Each row is where one point has got to under a steady rotation. How many ticks took it there?
The counts run from 0 to 235.
106  98 102 101  89  86  86  88  93 112  94 123 114  71 104 119 109 118  86 116  67 101  77  90 105 105  99 123  98 121 107 109  84  89  95 128  67  90  90  92  74 102 120 111  84 117 133  95 101  83 118  86  67 104  76 137 137 103  83 110  90  99  77  89 123  85  94  89  96  95 103 | 151
105  89  87 106  96  74  93 105  99  98  98 114 136  68 118  94 119 132  92 106  68 106  93  89  95  83  99 134 107 111 122 111 100  98 101 122  89 102  89  93  78  93 133 119 108 111 145 103 101  91 116  83  88 105  77 129 116  99  80 105  96  82  77  88 113 101 110  80 105  92  89 | 164
103  94  98 100 105  54  99  74  93 104  95 118 115  82 117 111 122 108 109 106  65  99  98  92  94  94  77 111 116 116 104 128 101  84  94 125  80  99  82 105  82 121 109 114  97 129 119  97 102  75 113  87  73 102  74 130 133  87  83 116  82  85  81  78 118 118 100  80 107 103  98 | 17
104  93  94  86  92  76 100  78 101 108  96 125 113  64 111  98 104 128  92 118  60 108 100  81 104 101  90 116 108 109 119 100 105  89  90 122  88  81  91  81  95 114 131 121 111 125 118 107  87  97 102  81  94 111 101 145 123  98  73 122  94 105  71 103 144  98  98  92 115 102 103 | 169
102 103  92  98 107  72 106  65  90 104  97 125 101  78 118 100 121 116 119 110  64 103 104  84  96  88  90 115 111 110 108 124 106  80  89 120  97  95  97  94  84 129 117 117 122 145 101  91  91  76 106  79  88  94  87 140 116  94  67 116  85  95  87  95 123 123  97  88 121 103  98 | 101
103  96 114  97 119  64 106  79 100  94 107 116 110  79 118 103 100 121 107  89  73 102  85  91 105  98  93 110 130 109 104 109  99  89  84 142  80 108 102  93  90 113 110 121 100 124 125  92  96  96 117  90  79 115  76 142 146  92  83 105  83  93  60  82 113  98 100  88 108 120 114 | 205
 96 105  91 111 105  97  94  85 106  88 105 103 120  47 123 117  99 138  82 119  74 104 105  71 103  83 121 125 106 102  96 116  87  94  93 125  77 104  95  78  80  99 117 110 100 132 124  97  90  88 114  95  98  96  77 122 125 100  62 116 105  99  82 110 114 105 105  89 109 108 102 | 145
 91  95  89 102  95  82  84  96  94  93  96 121 133  63 105  97 118 130  86 118  62 109  84  94 101  77 100 138  96 126 111 109  88  90  97 117  78 103  82 103  73  91 128 112 102 110 143  98  98  88 121  82  81  96  77 128 113  98  81 104  95  88  85  84 115 105 101  81  98  90  91 | 163
 98 103 103 121 118  83 101  78  95  88 110 118 127  52 124 109 101 131  94 104  78 107 102  76  97  85 117 131 100 108  91 107  93  93  89 119  83 102  92  91  73 101 123 120 120 135 123  88  84  95 109  87 107  93  85 120 112  90  62 111 107  89  74 106 100 103  95 100 102 119 106 | 52
111  90  91 101 101  76 101  84  87  96  89 115 110  84 130  97 116 124 106 104  66  97 100 101  98  79  89 116 115 100 108 127 105  98  97 130  91 107  98  85  74 116 136 113 119 128 124  97 101  85 117  81  82 109  71 126 108  95  65 109  87  91  80  89 115 119 108  84 110  94  90 | 99
 96  94 115  92  87  77  92  77  83 112  83 142 111  70  99 102 113 121 100 113  58 104  94  97 106  98  77 121  99 107 106 111  86  87  87 130  79  92  91 106  72 118 136 112 110 122 128 103 105  88 110  80  73 108  90 133 115 103  78 112  98  99  73  87 127 107  83  88  97 104 105 | 179
 90  99 115  87 107  96  91  84  84  91  90 131 102  76 114 100 104 121  99 117  78 110  84  95 107  85  88 127 114  97 105 104  99  89  94 140  82  95 103  78  96 116 127 100  83 124 129  89  91  81 124  95  69 112  74 128 138  92  81  97  98 103  69  84 123 108  91  93  95 104 109 | 208
112  91 113 114 113  68 104  76 106 105 110 114 119  69 122 115  98 122  91  95  73  98  82  87 104  96 101 112 110 115  98 100  90  87  88 125  79  97  97  96  86 109 127 128 110 120 134  89  92  93 104  83  92 101  85 140 127  94  75 113 100  84  58  99 107  80  95  97  98 122 107 | 55
 80 103  97  96 100  83 107  75  92  84  80 134 111  60 108 106 109 136 118 117  74 110  97  79  95  79 107 134 128 103 105 123  94 101  82 134  79 105 102  90  85 106 123 105 101 128 122 100  88  72 119  83  88 102  82 117 119 103  69 101 103 100  81  84 106 116  95  88 109  96 116 | 32
 86  94 107  88 113  91  94  71  92 100  87 133  92  72 105 100 117 120 106 114  62 109  89  96 102  87  94 127 109 102 105  99  94  85  85 133  68  97  96  87  89 111 121 106  92 138 121  90  93  78 116  82  81  95  87 126 124  89  74  99  97 109  70  85 128 118  92 107  98 102 106 | 114
103 106 100 105 103  73 108  87 105  99 113 114 120  68 118 107 115 121  99 113  80 104  90  79  87  86 105 129 111 113 123 120 101  92  91 120 109  95 102  97  81 106 124 115 109 136 127  86  93  95 107  85  97 106  78 146 136 109  81 121  84  85  69 108 117 106 106  76 123 104  94 | 72
 80 100  96  92  97  90 102  97 103 102  96 110 120  72 102  96 112 135  91 109  61  94 105  82 102  87 101 119 115  88 116 123  86  94  84 134  94 110  95 107  81 101 134 115  98 129 127 110 100  93 118  92  81 106  82 132 118 115  64 112 112  94  75  93 122 110  98  79 111 108  95 | 3
 91  99 110  88 111 101 106  84  98  82  90 118 106  72 123  93  90 129 100 105  82 107  96  96 108  76 102 127 123  95 113 102 102  95  89 145  82 100 107  66  98 111 124 107  89 134 129  95  87  93 128  94  83 111  71 124 130  97  71 105  95 108  64  90 124 109  99  92 106 108 109 | 209
117  90  93 110 108  68  98  80  96 103 102 109 110  85 125 119 112 125 101 109  71  93  75  91 106 107 101 117 104 110 102 114  99  94  90 128  77 102 103  80  89 108 125 124 106 129 126  89  98  84 109  75  90 109  82 141 143  87  70 100  84  88  72  97 118  80 109  93 104 101 103 | 233
 94  97  96  99 100  85  97  85  92  93 103 117 139  51 120  94 104 145  85 105  58 108 109  83 105  77 100 117 105 101 106 108  95  96  96 119  83 104  92  82  71  96 129 124 124 114 130 110  90  96 109  84 101 108  87 125 101  97  67 119 109 101  76 100 116 112 101  84 114 103  98 | 173
 93  98 103 110  97 100 105  79 103  95  92 111 113  55 111 110 107 131  92 123  82 102  93  79  94  87 124 135 104  94 109 108  94 100  84 123  89 103 107  89  85 101 139 108 101 139 128  83  92  87 109  90  99 106  81 122 129 108  67 112 102 102  66 112 113 101 100  91 104 108 105 | 60
 92 101 102 100 101  94  90  74 103 101 103 124  99  53 108 120 108 125  82 134  74 105  91  81 101  96 106 129  96 106 101 108  91  84  96 126  73  86  86  93  91 111 120  99  84 139 121  84  89  82 107  99  77  92  85 127 140  94  69 107 103 101  82 100 132  94  95  95 100 106 111 | 142
103  93 100 110 118  73  99  95 111  96 108  97 130  62 118 110 101 132  96  98  75  95  93  88 104  77 110 126 115 106  99 113  90  94  93 135  82 111  91  94  85 106 123 114 100 132 139  90  93  92 120  97  92  91  69 125 122  95  65 103 106  79  72  93 104  92 118  94 102 114  95 | 136
 83 101  98  93 100 106  86  87  88  98 112 131 116  54 108  90 109 124  75 127  72 110  96  82 101  81 101 133  90 121 114  96  99  73  96 118  94  89  80  90  80 101 124 112  98 128 123  92  86 104 113  91  85  93  86 138 121  98  74 115  97 101  80  98 136 115  92  83 109 101  96 | 77
107 101  90 110 118  77 103  69  96  88 113 127 106  70 127 114 109 123 107 129  76 106  91  82 100  95 107 131  89 113  95 116 107  83  93 117  98  95  94  90  88 127 114 108 104 143 111  84  85  86 106  84  91  91  78 132 133  82  66 101  86  88  87 105 120 108 108  91 112 107 113 | 223
 94  93  97 102  96  83  97  89  80  92  84 125 115  83 111  94 126 124 107 112  64  97  96  97  95  72  84 126 102 109 105 129  96  90  93 127  92 116  93  99  69 112 134 115 109 126 127  98 104  85 117  86  73 100  67 126 107  96  72 102  93  92  85  87 110 125 103  81 101  93  91 | 98
 98 101 103 100 110  67 101  68  95  92 104 116 117  69 119 106  98 124 102  92  63 111  97  85 110  94  94 100 134 121  99 103  92  86  77 129  70  93  88  83  86 105 106 126 104 119 116 114  86  88 114  80  88 102  87 139 117  83  83 116  90  93  71  79 114  99  92  92 107 115 111 | 27
 85 111  99  92 124  99  98  69  93  84  96 118 111  61 118  97 108 134 106 111  71 108 103  90 104  70 113 128 116  95 100 110  96  96  81 129  76 104 105  86  82 103 108 112 111 140 112  92  87  83 118  87 101  99  85 124 115  98  63 103 102 106  75  96 109 127  99 100 120 109 103 | 117
 88 112  91 106 116  80 102  66  90  81 104 119 124  49 119 102 108 134 103 108  70 111 109  77  99  75 103 118 119 108  92 117  99  87  89 125  78 106  86  89  78 102 101 112 109 130 113 103  84  82 112  85  94  97  80 117 113  89  72 110  95  95  87  87 101 128  95  89 110 104  95 | 24
 97  95 104 103 102  79 106  76 104 106 107 107 103  60 113 121  99 129  91 123  74 100  95  74 105 103 106 124 100 103 107 106  91  87  85 127  80  85  90  88 100 112 120 110  90 140 119  94  87  85 108  94  84  96  90 138 139  94  68 109 101  96  79 103 133  87 103 100 105 122 111 | 141
 85  96  96  89  92  92  94  75  90  93  83 126 105  59 113  94 116 127 100 123  66 108 105  91 102  81  87 119 116 109 107 106 100  85 101 129  76  96  79  81  86 111 114 101  86 129 121  97  89  81 116  86  73 102  81 107 118  88  77 109  95 105  87  82 131 127 100  88  98  96  93 | 21
 82  99  99 101 103  96  89  71  77  93  92 120 110  70 115  90 114 129  94 106  60 109  98  97 105  68  91 119 108 117  98 103  94  76  92 121  75 106  82  86  73 103 125 120  97 130 124  99  91  91 123  84  79  88  75 119  95  80  71 107 101  97  78  81 113 129  97 102  96 102  86 | 106
 82 100 100 101  94  92 101  87  91  95  83 121 111  78  98  93 114 136 103 114  63  97  98  87 103  78  94 116 110 111 111 132  91  85  77 129  98 116  90 100  71 107 135 113 109 132 123 104  98  90 122  84  74  98  74 133  97 102  64 109 101  92  87  92 109 116  98  85 104 100  94 | 97
101  87 104 109 105  71 110  80 107  92  92 108 117  69 126  97 115 122 110  94  76 101 100  92  90  74  93 117 135  97 110 115 106  91  90 135  95 102 102  93  84 110 125 117 110 135 131  91  96  91 112  87  93 114  74 122 120 103  70 116  95  84  59  91 109 126 107  84 102 107  89 | 193
 83  97 117 102 101  85  97  78  88 101  86 124 116  71 108  96 114 122  98 110  69 104  89  93  91  69  91 125 112 114 107 112  87  83  90 129  82 111  87 109  72 106 130 111  97 131 138  90  97  88 119  92  73  93  74 114 105 103  81 109 102  88  66  78 108 130  93  91  92 103  87 | 191
 90 101  99 101  82  95 106  93 107 102  89 111 118  63 108 115 110 137  94 125  75 105  92  83 100  83 110 132 110 115 120 119  88 102  84 125  85  95 101  82  86  93 124 108  91 130 132 100  94  86 110  89  82 103  77 135 129 113  72 118  97  95  78 101 122  92 106  83 112  99 102 | 153
 93 105  97 103 102  59 103  72  96  95 104 117 120  71 115 106 118 116 113 104  65 100 101  78  91  86  90 113 117 114 101 136  98  86  88 122  93 106  82 116  77 113 107 115 107 131 111 101  98  85 108  88  79  93  77 135 121  92  82 114  89  80  85  85 108 119  98  81 117 106  99 | 16
